One vector is turned by the same rotation once a tick. Each row is the vector after some number of ticks, and that number follows the row.
The counts run from 0 to 255.
16, 2, -11, -6, -2, -1, 14, -4, 17, 18, 5, -2, -2, 5, 12, -13, -2, 9, -4, -4, 5, -8, 1, -12, -12, -3, 25, -17, -11, 0, -2, -11, 10, 0, 4, -5, 1, 4, 3, 4, 27, -1, -6, 12, -7, -14, -11, -8, 0  69
12, 23, -2, 9, 4, 9, -1, 3, 5, 8, 0, 11, 0, 6, -2, -8, 4, 23, -21, 14, -5, 7, -17, -3, 5, 9, 18, 11, -15, 2, 3, -6, 14, 4, 8, 2, -9, 8, -9, 13, 18, -16, -9, 2, 4, 3, -12, -2, 5  240
4, 10, -19, -6, -8, -4, 5, 4, 10, 6, -7, -7, -4, -10, 14, 7, 5, -5, -1, -1, -9, 12, 7, 9, 18, 9, 10, 11, 0, 26, -10, -4, -12, 27, 18, 5, -5, -3, -8, 2, -17, -9, 8, 11, -12, 13, 1, -2, 8  114
13, 10, 11, -9, 0, -6, 3, 0, 12, 10, -10, -6, 3, -11, 18, 9, -7, -8, -22, 18, -13, -6, 12, -7, 3, 13, 11, -3, 4, 14, 4, -8, -3, 16, 1, -7, -14, 12, -2, 1, 8, -2, 9, 27, 1, 10, -15, -5, 0  82
5, -6, -10, 2, -4, 4, -6, -3, -7, 4, 11, 17, 23, -1, -1, -9, 2, 15, -3, -4, -12, -7, 9, 5, -30, 5, 3, -9, -3, -9, 12, 1, 7, -19, -13, 11, 23, 10, 13, -8, -4, 4, 7, 0, 7, -9, -16, 4, 1  153
11, 18, -1, 4, -2, -1, -4, 0, -7, 10, -17, -16, -4, 1, 0, 1, -6, -13, -18, 0, 1, 11, -13, 3, 5, -9, -11, 8, 0, 7, -11, -6, -5, -1, 12, -21, -3, 12, 1, 0, 15, -7, -29, 17, -10, 10, -3, 12, 7  71
21, 9, -7, 2, 10, -3, -17, 1, -10, 10, 13, 15, -5, -4, 5, -1, 19, 4, 9, 12, -13, 11, -17, -1, -3, 30, -1, -1, -2, 4, 2, -3, 7, -3, -20, 16, -15, 6, 6, 4, -21, -2, 9, 1, -10, 6, -14, -4, -4  140
-1, -7, -1, -14, -12, 17, -14, -15, 4, -12, 6, -11, -4, -1, 11, -16, -5, 8, 1, -6, -5, -2, 15, 7, -20, 5, 7, -12, -13, -17, -8, -10, 19, -3, -14, 17, 9, -5, 0, 1, -5, -8, 11, 2, 15, 4, -21, -16, -10  169
4, 1, -14, -5, 12, -15, -13, 17, -18, 4, 8, 1, -1, 7, -1, 21, 6, -22, -20, -7, 7, 16, -3, -4, -3, 10, -6, -5, 0, -6, -9, -31, 3, 0, 3, 20, -2, -3, 16, 8, -14, 3, -6, 8, -19, 5, 3, 0, 7  34
-8, 15, -12, -2, -8, -9, -6, 7, -3, -3, -12, -20, 10, -5, 15, 3, -1, 3, 6, 0, -11, 2, 7, 7, 7, 3, -18, 15, 12, 24, -4, 3, -20, -10, 10, -9, 12, 7, 9, -8, -9, -6, -6, 20, -22, 0, 5, 16, 3  146
-9, -7, -15, 2, 2, 3, -1, -8, -2, 3, 2, 7, 11, 7, 5, -4, 1, -1, -5, -1, 5, -17, 23, -7, -11, 17, 14, -12, 1, -11, -1, -15, 12, -1, -1, 21, 8, 2, -6, 12, 18, 8, 10, 16, 16, -1, -8, -9, -3  48
14, 11, -14, -11, -16, 7, 7, 0, 21, 10, 0, -10, -1, -6, 14, -9, -4, 8, -5, 0, -26, -7, 8, 8, -12, -5, 17, -13, -11, 17, 2, 11, -2, 5, 1, -17, 7, 0, 4, -7, -1, -18, 4, 6, -7, -8, -9, -10, 8  253
5, 30, 5, 15, -5, 17, 2, -5, -5, 14, -14, 3, 12, 2, 2, -7, 5, 7, -19, 20, -16, -1, -14, 4, 1, 4, 4, -1, 2, 6, 13, 7, -1, -2, -2, -9, -16, 13, 0, -7, 14, -19, -9, -4, 2, 11, -3, 2, -1  241
-5, 10, -2, -8, 4, -8, 0, 20, -7, 8, 4, -5, -4, -16, -5, 4, 0, 1, 5, -16, -10, 13, -6, 1, 17, 5, -6, 28, 3, 20, 2, -6, -16, 1, 7, 4, -5, -4, -5, -10, -16, -17, 5, -5, -24, 3, 8, 2, 3  130
-15, -9, -4, -6, 0, -5, -7, 18, -20, 2, 10, -9, 20, 4, -1, 5, -3, -19, -18, -11, 3, 10, 8, 3, -16, -3, 0, -8, 2, -18, 0, -13, -8, -8, -9, 12, 14, -2, 18, -8, -21, -3, -3, -2, -4, 7, 5, -4, 7  184
3, 10, 4, -15, 3, -20, 10, 19, -5, 1, 3, -1, -16, -12, -2, 9, 10, -6, -5, -4, 4, 6, -1, -14, 19, -1, 10, 7, -2, 9, -14, -16, 2, 12, 6, 11, -12, -9, -10, 17, -7, -12, 7, 4, -8, 17, 4, -13, -10  97
6, -6, -13, -7, 5, 7, 7, 6, 8, 20, 6, -4, -13, -4, -8, -17, -6, 3, 2, -20, 2, 8, 0, -8, -9, 0, 19, 4, -10, -19, -6, -24, -2, 14, 1, 13, -5, -7, 1, -9, 19, -12, -3, -6, -20, -18, 1, -8, 7  206
7, 14, -7, 0, 5, -17, -8, 11, -10, -5, -14, 6, 0, 10, 5, 12, 5, -14, -13, 15, -3, -3, 4, -5, -9, 5, -5, -13, 7, -7, 9, -8, 22, -6, -1, 8, -7, 16, 6, -2, 13, 10, -3, 23, -12, -3, -3, 7, 7  187
15, 14, -8, -8, 0, 1, -4, -2, 9, 16, -8, 3, 5, -2, 14, 5, -4, -7, -12, 12, -12, -6, 8, -3, -9, 17, 8, -15, 8, 13, 8, -5, -2, 15, 4, -13, -8, 4, 12, -4, 15, -1, -5, 27, -18, -4, -7, 2, 7  220
11, 10, 13, -10, 5, -11, -1, 17, -18, 20, 8, -1, 4, -5, 10, 16, 2, -19, -11, 7, -4, -2, -3, -18, 3, 5, 7, -4, 12, 3, 3, -17, 2, -8, -9, -12, -10, 6, 13, -3, 5, -4, 2, 20, -14, 0, 1, 1, -7  66
4, -2, -14, -3, 4, -12, 1, 6, -5, 4, 7, 10, 1, 9, 9, 0, 2, 1, -15, 4, 4, 1, 16, -8, -19, 10, 21, -22, -6, -14, -3, -13, 23, -5, -8, 25, 7, 1, 5, 7, 8, 15, 1, 12, 4, -7, -7, -8, 0  186
11, 3, -15, -4, -17, 5, 8, 3, 21, 13, -2, -10, 4, -13, 16, -4, 2, 2, 4, -1, -23, -2, 19, 8, 4, 10, 11, -4, 1, 16, 1, 8, -3, 17, 1, 0, 6, -3, -4, -10, -8, -9, 19, 15, 1, 2, -7, -2, 8  115
-14, -13, -12, -13, -13, 1, 1, -7, -11, -3, -6, -9, 3, -4, 0, -1, -12, -21, -5, -16, 13, -7, 18, 1, -9, -9, -6, -5, -5, -17, -11, -24, 2, 1, 4, 14, 8, -6, -2, 8, 15, -2, 12, 11, 10, 8, 2, -20, -2  201
-15, 0, 3, 13, 4, 1, 18, 12, -16, 7, -7, -9, 13, 7, -8, -8, 3, 1, -6, -5, 10, -8, 10, -2, 0, -14, 2, 8, 11, -28, 11, -1, -6, -23, 7, 11, 15, 12, -5, 0, 15, 2, -2, 2, 3, -1, 11, 5, 1  196
9, 8, 12, -6, 3, -18, -14, 9, -29, -11, -5, -6, -8, -1, 3, 6, -4, -18, -1, 3, 8, 6, -7, -5, -9, -2, -22, 7, -2, -9, -3, -17, 25, -19, -10, 12, -4, 13, 5, 0, -1, 1, 5, 15, -7, 7, -2, -10, -5  171
0, 4, 2, 4, 10, 2, -10, 2, -23, 18, 5, -19, 3, 3, 5, 8, 16, -20, -7, -3, 15, 7, -6, 0, 16, 19, 6, 12, -1, -7, -13, -9, -9, 6, -2, 10, -1, -15, 2, 23, -15, -4, -6, 4, 6, 26, -8, -5, -5  214
4, 0, 4, -12, 9, -11, -21, 9, -14, -3, 2, -9, -15, -2, 2, 5, -5, -9, -5, -7, 1, 23, -9, 0, -8, 7, -15, 13, -4, -6, -10, -25, 6, 5, -10, 19, -17, 1, 10, -2, -18, -3, -9, 4, -22, 7, -10, -7, 3  172
14, 6, 12, -11, 10, -8, 5, 2, -8, 21, 12, 4, -7, 2, 9, 2, 11, -5, -9, 6, 1, -10, 0, -23, 2, 19, 17, -3, 0, -2, -2, -16, 17, -5, -13, 1, -13, -4, 4, 15, 7, 1, 8, 19, 1, 1, -9, -7, -11  65
3, 7, -12, 3, 2, -14, -10, 11, -11, -4, -19, -5, -1, 2, 5, 13, -11, -17, -12, 5, 3, 11, 4, 7, -6, 0, -12, -4, 9, 1, -1, -14, -8, 9, 4, 11, -13, 13, 9, -7, 1, 11, -20, 22, -18, 2, 3, 7, 9  188
-1, 8, 23, -2, 5, 0, -3, 21, 1, 4, 1, -18, 11, -11, 3, -12, -8, 11, 0, 9, -25, 6, 2, -1, 5, 5, -8, 16, 13, 2, 14, 4, -6, -16, -5, 6, -1, 12, -3, -21, -8, -12, 7, 7, -16, -6, -8, 13, 0  162
19, -8, 8, -8, 1, 1, 6, 1, 3, 8, 1, -4, -9, -8, -1, -11, -10, -14, 10, -10, -5, -11, 10, -9, -16, -4, 11, 4, -2, -20, 4, -12, 20, -4, -4, -6, 1, 6, -6, -10, 32, -3, 13, 17, -5, -10, -7, -3, 2  53
9, 26, -8, 0, -3, -10, -1, 1, 5, 4, -10, -8, -4, 6, 15, 2, 6, 16, 8, 14, -12, 0, 2, -4, 7, 9, -3, 7, 11, 23, 4, 11, 4, -17, 8, -1, -6, 14, -1, -4, 3, 6, 2, 31, -17, -2, -3, 15, -4  145
-12, 18, -7, 8, -13, 21, 3, -7, -8, 5, -20, -5, 12, -6, -3, -9, -3, -5, -9, -3, -12, 4, -13, 11, -3, -17, -10, 5, 0, -1, 3, 7, -22, -6, 0, -8, -5, 9, 3, -10, 12, -22, -11, -6, -3, 15, -4, -1, -3  242
25, 5, 0, 7, 6, -1, 8, -2, -9, 10, 4, 9, -7, 0, -1, -3, 27, -7, 11, 10, -14, 3, -21, -1, -2, 2, 11, -3, -6, -16, 5, 18, 19, -11, -8, 11, 2, 9, -9, 11, -2, -3, 9, 4, 17, 18, -10, -5, -2  107
9, -6, -14, -3, -3, 2, -2, 5, 10, 6, 2, 3, 2, 3, 8, -4, -4, -5, 0, 0, -11, -6, 19, -4, -26, 7, 11, -17, 6, -5, 13, -11, 2, -5, -11, 12, -3, 8, 19, -14, 6, 6, -1, 9, -20, -20, -2, -6, 5  36
1, -12, -4, 10, 15, 0, 12, 3, -4, 8, 11, -13, -2, 10, -7, -13, 13, 11, 9, -20, 15, 9, -2, 5, 8, 6, 11, 13, -1, -19, -13, -4, 1, -8, 7, 19, 16, 0, -14, 12, 12, 7, -5, 4, 12, 3, -4, 10, 5  43
6, -11, -2, -12, -7, -18, 0, 10, -6, -7, -5, -7, -15, -5, -4, -8, -14, -9, 18, -20, -1, 5, 0, 1, -14, -21, -13, 3, -4, -16, -7, -16, 12, -4, -2, 17, 4, 6, 4, -15, 1, -2, 6, -2, -17, -6, 4, -3, -1  21
